Each row has a name. Each question is about the rows just above it.

Z814: [126 145 105 141  80 124 123 143 100 128 117 106 129 165 159 109 148  83
 158]
Z137: [214 141 105 140 104  79 172 114  97 105 117 148 124  99  48 124 122 126
 209]
Z719: [ 96 144 105 141  81 140 113 149 109 141 117 128 131 145 125 135 125 111
 150]
Z913: [102 144 105 141  81 143 115 143 107 141 117  94 131 168 187 118 155  83
 135]
Z534: [165 140 105 144  81  73 123 164  88 175  95 124 143 188 151 168 131  74
 150]
Z77: [146 134 116 132 113 112 127 140 105 141 117 148 116 106  55 134 115 130
 184]
Z505: [126 144  99 147  54 120 116 164  92 156 106  97 137 205 203 125 151  55
 150]
Z991: [122 144 105 142  61 120 114 159 100 151 109  99 136 196 193 124 150  61
 150]
Z268: [121 144 109 141  97 138 123 136 119 126 119 106 131 146 159 112 148 107
 141]
Z309: [ 96 144 105 141  81 140 113 149 109 141 117  97 135 175 191 124 149  83
 128]
How many entries does [214 141 105 140 104  79 172 114  97 105 117 148 124  99  48 124 122 126
 209] have? => 19
How many entries does [126 144  99 147  54 120 116 164  92 156 106  97 137 205 203 125 151  55
 150] have? => 19
Whose row is [126 144  99 147  54 120 116 164  92 156 106  97 137 205 203 125 151  55
 150]? => Z505
Count the entries of [ 96 144 105 141  81 140 113 149 109 141 117 128 131 145 125 135]: => 16

Z282: [139 100 148 141 205 166 106 120 176  35 137 114 142  58 170 172 160 175
  88 108 133 139  91 138 162 133 141 169 109 145 134  67  64 193  97  89
 146 127 171 114 129 132 142  81 169  91 118  81 173 165 161  99  73 118
  60  36  57  82 116  78 132]
Z532: [151  95 141 127 198 168 119 113 164  59 135 125 130  70 184 170 155 164
 103 116 122 128  93 128 157 148 122 152 107 145 114  79  71 175  88  95
 145 123 165 121 123 132 140  77 147  91 114  89 148 147 157 109  75 124
  67  59  82  77 118  81 156]
Z645: [191  94 145 148 222 163 132  72 137  80 105 124 118  87 200 166 160 156
 117 112 121 127  95 134 186 159 111 138  87 132  62 114  86 175  89  88
 140  97 179 138 107 147 151  65 137  61 114  68 126 142 164 112  90 118
  48  74  79 100  97  98 149]
Z219: [191  94 145 148 222 163 132  72 137  80 105 124 118  87 200 166 160 156
 117 112 121 127  95 134 186 159 111 138  87 132  62 114  86 175  89  88
 140  97 179 138 107 147 151  65 137  61 114  68 126 142 164 112  90 118
  48  74  79 100  97 102 110]
How many entries does [191  94 145 148 222 163 132  72 137  80 105 124 118  87 200 166 160 156
 117 112 121 127  95 134 186 159 111 138  87 132  62 114  86 175  89  88
 140  97 179 138 107 147 151  65 137  61 114  68 126 142 164 112  90 118] have? => 54
How many entries does [139 100 148 141 205 166 106 120 176  35 137 114 142  58 170 172 160 175
  88 108 133 139  91 138 162 133 141 169 109 145 134  67  64 193  97  89
 146 127 171 114 129 132 142  81 169  91 118  81 173 165 161  99  73 118
  60  36  57  82 116  78] have? => 60
Number of entries in [139 100 148 141 205 166 106 120 176  35 137 114 142  58 170 172 160 175
  88 108 133]: => 21

Z343: [ 25 182 235 231  26 230  27  24 232  26  80 166 235]
Z552: [152  47  94 103 153 102 161 151 101 164 220 145  99]
Z51: [198  86  55  58 197  60 197 199  58 198 166 100  86]
Z806: [159 154  98 101 158  94 152 157  98 154  97  52 105]
Z916: [165  75  85  90 165  90 169 165  89 171 185 127  87]
Z682: [ 81 218 186 176  80 177  73  81 179  69  29 121 181]
Z470: [146 132 112 110 145 111 144 147 111 143 120 120 110]
Z415: [212  88  87  44 210  46 209 213  44 210 162 101  41]
Z262: [194  87  59  62 193  63 193 194  62 194 166 107  59]
Z763: [198  86  55  58 197  60 197 199  58 198 166 109  55]
Z257: [ 82 105 173 171  83 176  89  83 173  88 159 206 168]
What comes right after [186] in the named rows? => [176]
Whose row is [165  75  85  90 165  90 169 165  89 171 185 127  87]? => Z916
Count the entries of [159 154  98 101 158]: => 5
Number of entries in [ 82 105 173 171]: => 4
How many entries does [159 154  98 101 158  94 152 157] have? => 8
Number of entries in [ 81 218 186 176  80 177  73  81 179  69  29]: => 11
How many entries does [165] have? => 1

Z484: [106  97 202 133 100  94 113 151  96  75 185]
Z777: [187  95 171 133  94  78  92 156 146 121 144]
Z237: [ 87 127 205 132 171  94 140 151  62  70 156]
Z623: [135 129 171 133 190 167 244 165  95 123 184]
Z228: [ 96 143  92 133 108 126 113 151 187  85 154]
Z66: [106 111 175 133  96  93 113 151  96  99 173]
Z726: [ 98 144  43 133 100 167 157 146 182  86  93]
How many entries does [135 129 171 133 190 167 244 165  95 123 184] have? => 11
Right after [143] comes => [92]
What comes right after [85] in the named rows? => [154]
The entry that follows [98]: => [144]
The entry that follows [78]: => [92]

Z831: [202 195 198 202 199 194  51  56 201]
Z357: [189 185 188 191 187 203  63  69 191]
Z756: [212 204 208 213 208 206  40  47 210]
Z922: [200 196 199 205 204 198  50  58 203]
Z302: [206 203 207 211 206 205  43  51 212]
Z957: [203 195 198 203 199 197  51  56 200]
Z990: [194 193 195 203 195 194  54  63 198]
Z724: [209 204 208 214 208 206  40  49 212]
Z347: [172 170 173 175 172 172  80  84 177]
Z204: [211 203 207 210 207 205  42  47 210]
Right after [173] comes => [175]
Number of entries in [172 170 173 175 172 172  80  84 177]: => 9
The entry that follows [214]: => [208]
Right after [189] comes => [185]
Count the entries of [202 195 198 202 199]: => 5
What comes right after [209] in the named rows? => [204]
The entry that follows [54]: => [63]

Z941: [119 107  71  95 100 144 174 125 115 153  82 182  44  52 170 172  97  56
 110  93 201 185 162 221 127]
Z900: [126 102  66 116 103 140 193 129 131 154 102 183  34  69 183 160 131  65
 107  54 209 175 169 200 148]
Z330: [136  68  97 205 127 121 195  96 159 125 162 146  49 158 179  68 210 131
  93  62 169  79 172  47 124]
Z434: [138  76  81 192 122 123 207 111 161 133 155 159  41 140 189  92 200 113
  92  33 188 103 178  81 146]
Z68: [ 85  61 182 155 125 131 110  52 108 139 133 111  89 141 111  44 196 194
 132 215  92  74  90  79  52]
Z993: [116  59 138 197 130 125 156  67 136 122 157 123  70 168 145  37 209 168
 108 147 122  55 140  28  71]
Z500: [101  59 161 178 129 129 133  56 121 128 147 115  80 158 128  36 204 182
 120 188 104  59 117  46  55]
Z968: [129  63 116 207 130 122 178  81 149 121 163 133  60 168 163  48 212 150
  98 104 145  62 159  28  97]
Z593: [119 113  97  83 101 144 125 110  94 135  55 167  83  49 142 177  30  56
 101 184 176 177 149 210  79]
Z740: [117 112  83  83  99 145 151 118 102 146  65 176  60  45 155 178  62  53
 108 140 191 185 155 224 102]
Z540: [132  93  65 143 109 134 205 127 146 151 123 180  31  91 192 142 161  78
 101  28 209 155 175 165 159]
Z24: [137  85  70 170 115 127 210 122 156 142 141 171  34 117 194 118 184  94
  95  20 203 130 179 122 159]
Number of entries in [138  76  81 192 122 123 207 111 161 133 155 159  41 140 189  92 200 113
  92  33 188 103 178  81 146]: => 25
How many entries does [129  63 116 207 130 122 178  81 149 121 163 133  60 168 163  48 212 150
  98 104 145  62 159  28  97] have? => 25
Number of entries in [119 107  71  95 100 144 174 125 115 153  82 182  44  52 170 172  97  56
 110  93 201 185 162 221 127]: => 25
Number of entries in [132  93  65 143 109 134 205 127 146 151 123 180  31  91 192 142 161  78
 101  28 209 155 175 165]: => 24

Z60: [119 139 131  98 116 163 112 134  93 146 129 143 111  86 139 116  70  69
 140  97 138  84]
Z646: [136 127 110 150 156 179  84 142 157 106 108 119 147 160 109  76 164 157
 112 159 103 160]
Z391: [141 141 135 130 153 154 110 121 134 107 147 128 116 170 147  77 181 185
 115 136 135 166]
Z61: [102 152 164  92 120 129 135 128  83 107 135 180  86 104 174 120 126 132
 159  98 160 176]
Z463: [145  96 110 145 113  35 184 121 162 140 128  99 143 115  94 188 124 148
  93 159 100 116]
Z366: [125  97 101 144 116  93 144 129 139 166 103  99 160  68 102 160  58  64
 118 149 102  59]
Z600: [121 145 149 118 147  68 162 112 101 118 147 137  99 177 151 163 179 177
 140 114 147 179]
Z397: [127 116 124 128 136 197  77 121 130 196 135 113 147 102 117  99  91  96
 117 144 117  93]
Z255: [161 101  89 168 126 131 135 133 159 142 107  94 162 107  86 136 103 107
  84 169  87 105]
Number of entries in [161 101  89 168 126 131 135 133 159 142 107  94 162 107  86 136 103 107
  84 169  87 105]: => 22
What comes right after [35] in the named rows? => [184]

Z355: [137 128 125 130 128 134 127 127 139 192  85 132 129 136 128 131]
Z754: [127 128 129 127 129 127 128 128 127 122 132 123 129 128 130 127]
Z29: [123 128 126 129 129 129 126 129 125 132 127 130 136 121 125 129]
Z370: [137 128 125 130 128 134 127 127 130 118 132 130 177 137 110  85]
Z194: [ 39 128 137 130 136 143 137 135 147 114 136 124 136  83 136 133]
Right after [135] comes => [147]
Count the entries of [123 128]: => 2
Right after [122] comes => [132]

Z6: [ 89 163 133 149 145 170]
Z132: [115  89  60 212  57 159]
Z846: [115  89  60  88  57  78]
Z691: [148  68 119 154  88 192]
Z97: [158 113 157 161  19  94]
How many entries does [ 89 163 133 149 145 170] have? => 6
How many entries does [148  68 119 154  88] have? => 5
Right after [157] comes => [161]
How many entries does [158] have? => 1

Z685: [105 116 119 161 101 144 143]
Z984: [126 124 121 113 191 145 123]
Z874: [ 95 137 119 109 102 109 112]
Z436: [147 125 127 153  75 125  90]
Z277: [121 128 120 131  28 177 155]
Z510: [116 119 144 100 127 149 169]
Z294: [116 132 136 140 153 125 123]
Z654: [130 140 127 144  63 153 127]
Z2: [144 135 137 110  85 126 145]
How many entries does [126 124 121 113 191] have? => 5
Right after [130] comes => [140]
Count the entries of [126 124 121]: => 3
Number of entries in [147 125 127 153  75 125  90]: => 7

Z670: [ 38  53 164 188  22 196 205  88 223  39 168  38 187 212 145]
Z946: [ 46 127 112 206  47 127 175 129 136 140 147  49 168  39 134]
Z284: [ 96 166 114 113 117  62 111  80  56  55 109 104 106  60 177]
Z750: [175 174  87  45 180  69  38  95  62  69  49 176  42  63 192]
What comes right after [205] in the named rows? => [88]
Right after [113] comes => [117]
Count the entries of [175 174  87  45 180  69  38  95  62  69  49 176  42]: => 13
The entry that follows [63]: => [192]
What comes right after [147] in the named rows? => [49]
Count the entries of [ 46 127 112 206  47]: => 5

Z393: [172 141 196 151]
Z242: [186 165 205 127]
Z72: [120 148  32 148]
Count the entries of [186]: => 1
How many entries does [120] have? => 1

